93, 116, 138, 121
93, 117, 172, 125
130, 112, 49, 134
106, 168, 176, 49
|
117, 172
112, 49

129, 207, 137, 150
152, 170, 162, 85
178, 139, 166, 208
|
170, 162
139, 166

92, 193, 64, 145, 219
172, 104, 199, 151, 44
145, 62, 214, 34, 198
138, 48, 171, 63, 66
172, 182, 90, 45, 138
|
104, 199
62, 214

190, 113, 126, 151, 167
151, 141, 183, 154, 122
132, 152, 145, 139, 130
183, 120, 131, 140, 150
158, 143, 231, 50, 124
|
141, 183
152, 145

190, 130, 120
100, 143, 223
168, 104, 118
|
143, 223
104, 118

219, 200, 130, 131
154, 206, 124, 124
57, 87, 130, 127
149, 135, 124, 135
92, 185, 135, 122
|
206, 124
87, 130

107, 38, 105, 150, 159
23, 51, 169, 86, 104
131, 23, 64, 107, 151
123, 71, 78, 126, 136
67, 98, 158, 101, 121
|
51, 169
23, 64

48, 139, 100, 123, 208
148, 33, 42, 91, 147
81, 177, 154, 186, 164
91, 182, 155, 161, 77
|
33, 42
177, 154

74, 180, 23
71, 96, 23
166, 159, 182
126, 58, 124
107, 196, 126
|
96, 23
159, 182
---
81, 170, 98, 131, 119, 57, 218, 64, 38, 205, 134
162, 103, 129, 123, 140, 164, 68, 146, 185, 145, 96
|
162, 103, 129, 123, 140, 164, 68, 146, 185, 145, 96
81, 170, 98, 131, 119, 57, 218, 64, 38, 205, 134

105, 102, 160, 223
162, 72, 73, 158
45, 104, 37, 190
117, 131, 162, 64
157, 80, 51, 74
48, 219, 151, 127
71, 110, 157, 144
44, 94, 50, 55
|
44, 94, 50, 55
71, 110, 157, 144
48, 219, 151, 127
157, 80, 51, 74
117, 131, 162, 64
45, 104, 37, 190
162, 72, 73, 158
105, 102, 160, 223

143, 64, 117, 166
84, 182, 43, 85
98, 58, 212, 156
56, 184, 162, 103
137, 232, 179, 172
71, 110, 37, 99
197, 133, 182, 20
|
197, 133, 182, 20
71, 110, 37, 99
137, 232, 179, 172
56, 184, 162, 103
98, 58, 212, 156
84, 182, 43, 85
143, 64, 117, 166

146, 126, 95, 125, 107, 92, 170, 148, 192
120, 137, 108, 134, 200, 95, 109, 118, 90
150, 108, 172, 96, 64, 150, 88, 107, 148
140, 128, 107, 137, 129, 99, 160, 143, 189
135, 125, 99, 91, 80, 105, 168, 144, 107
151, 125, 132, 93, 49, 150, 120, 138, 173
103, 143, 155, 142, 178, 168, 110, 122, 68
107, 141, 109, 150, 212, 103, 145, 129, 76
145, 109, 179, 110, 77, 154, 98, 109, 155
|
145, 109, 179, 110, 77, 154, 98, 109, 155
107, 141, 109, 150, 212, 103, 145, 129, 76
103, 143, 155, 142, 178, 168, 110, 122, 68
151, 125, 132, 93, 49, 150, 120, 138, 173
135, 125, 99, 91, 80, 105, 168, 144, 107
140, 128, 107, 137, 129, 99, 160, 143, 189
150, 108, 172, 96, 64, 150, 88, 107, 148
120, 137, 108, 134, 200, 95, 109, 118, 90
146, 126, 95, 125, 107, 92, 170, 148, 192

153, 152, 151, 103
173, 116, 208, 188
192, 56, 78, 145
186, 183, 155, 90
97, 142, 106, 108
100, 138, 127, 112
60, 92, 106, 164
179, 178, 141, 88
|
179, 178, 141, 88
60, 92, 106, 164
100, 138, 127, 112
97, 142, 106, 108
186, 183, 155, 90
192, 56, 78, 145
173, 116, 208, 188
153, 152, 151, 103

119, 109, 107, 100, 136, 37, 94, 186, 119, 85, 85, 49, 62, 56, 157
97, 203, 166, 161, 108, 207, 146, 36, 136, 180, 213, 136, 144, 168, 98
|
97, 203, 166, 161, 108, 207, 146, 36, 136, 180, 213, 136, 144, 168, 98
119, 109, 107, 100, 136, 37, 94, 186, 119, 85, 85, 49, 62, 56, 157

167, 164, 134, 112, 89, 109, 142
129, 155, 205, 103, 55, 133, 84
103, 115, 105, 170, 133, 176, 75
110, 83, 87, 150, 201, 120, 165
112, 141, 126, 159, 98, 190, 42
|
112, 141, 126, 159, 98, 190, 42
110, 83, 87, 150, 201, 120, 165
103, 115, 105, 170, 133, 176, 75
129, 155, 205, 103, 55, 133, 84
167, 164, 134, 112, 89, 109, 142

218, 36, 120, 233
74, 67, 147, 148
61, 193, 217, 40
118, 195, 65, 46
197, 28, 63, 70
232, 165, 204, 175
50, 137, 157, 93
80, 153, 238, 203
|
80, 153, 238, 203
50, 137, 157, 93
232, 165, 204, 175
197, 28, 63, 70
118, 195, 65, 46
61, 193, 217, 40
74, 67, 147, 148
218, 36, 120, 233
---
91, 192, 48
224, 108, 233
72, 116, 60
|
91, 192, 48
72, 116, 60

131, 26, 134, 190, 216, 182, 228, 169, 206
137, 163, 96, 70, 37, 43, 46, 100, 58
93, 79, 192, 184, 163, 144, 191, 88, 171
180, 35, 44, 33, 92, 16, 102, 168, 99
57, 205, 169, 177, 188, 190, 182, 71, 142
|
131, 26, 134, 190, 216, 182, 228, 169, 206
93, 79, 192, 184, 163, 144, 191, 88, 171
57, 205, 169, 177, 188, 190, 182, 71, 142

123, 161, 25
229, 54, 59
24, 69, 142
|
123, 161, 25
24, 69, 142

151, 180, 144, 129, 149, 124, 143, 83, 112, 122
168, 82, 145, 103, 181, 84, 98, 87, 167, 41
168, 78, 146, 102, 177, 84, 99, 88, 165, 40
|
151, 180, 144, 129, 149, 124, 143, 83, 112, 122
168, 78, 146, 102, 177, 84, 99, 88, 165, 40

159, 129
184, 118
239, 94
123, 131
132, 123
198, 86
94, 132
|
159, 129
239, 94
132, 123
94, 132

95, 141, 132, 194, 226, 25, 116, 146, 79, 154
105, 176, 102, 113, 200, 46, 194, 104, 156, 188
|
95, 141, 132, 194, 226, 25, 116, 146, 79, 154
---
210, 67
85, 116
75, 91
136, 125
|
210, 116

118, 176, 45
167, 21, 99
154, 54, 128
134, 175, 66
196, 76, 137
|
118, 21, 128

194, 71, 78, 76, 144
187, 55, 112, 221, 144
|
194, 55

145, 120, 49
79, 137, 183
129, 174, 172
|
145, 137, 172

170, 91
157, 201
143, 91
237, 193
|
170, 201

130, 20, 67, 43
103, 28, 166, 232
125, 16, 60, 45
128, 18, 63, 38
125, 23, 65, 33
|
130, 28, 60, 38

198, 41, 100, 44
93, 193, 112, 227
180, 86, 166, 124
131, 187, 127, 219
109, 204, 193, 55
|
198, 193, 166, 219
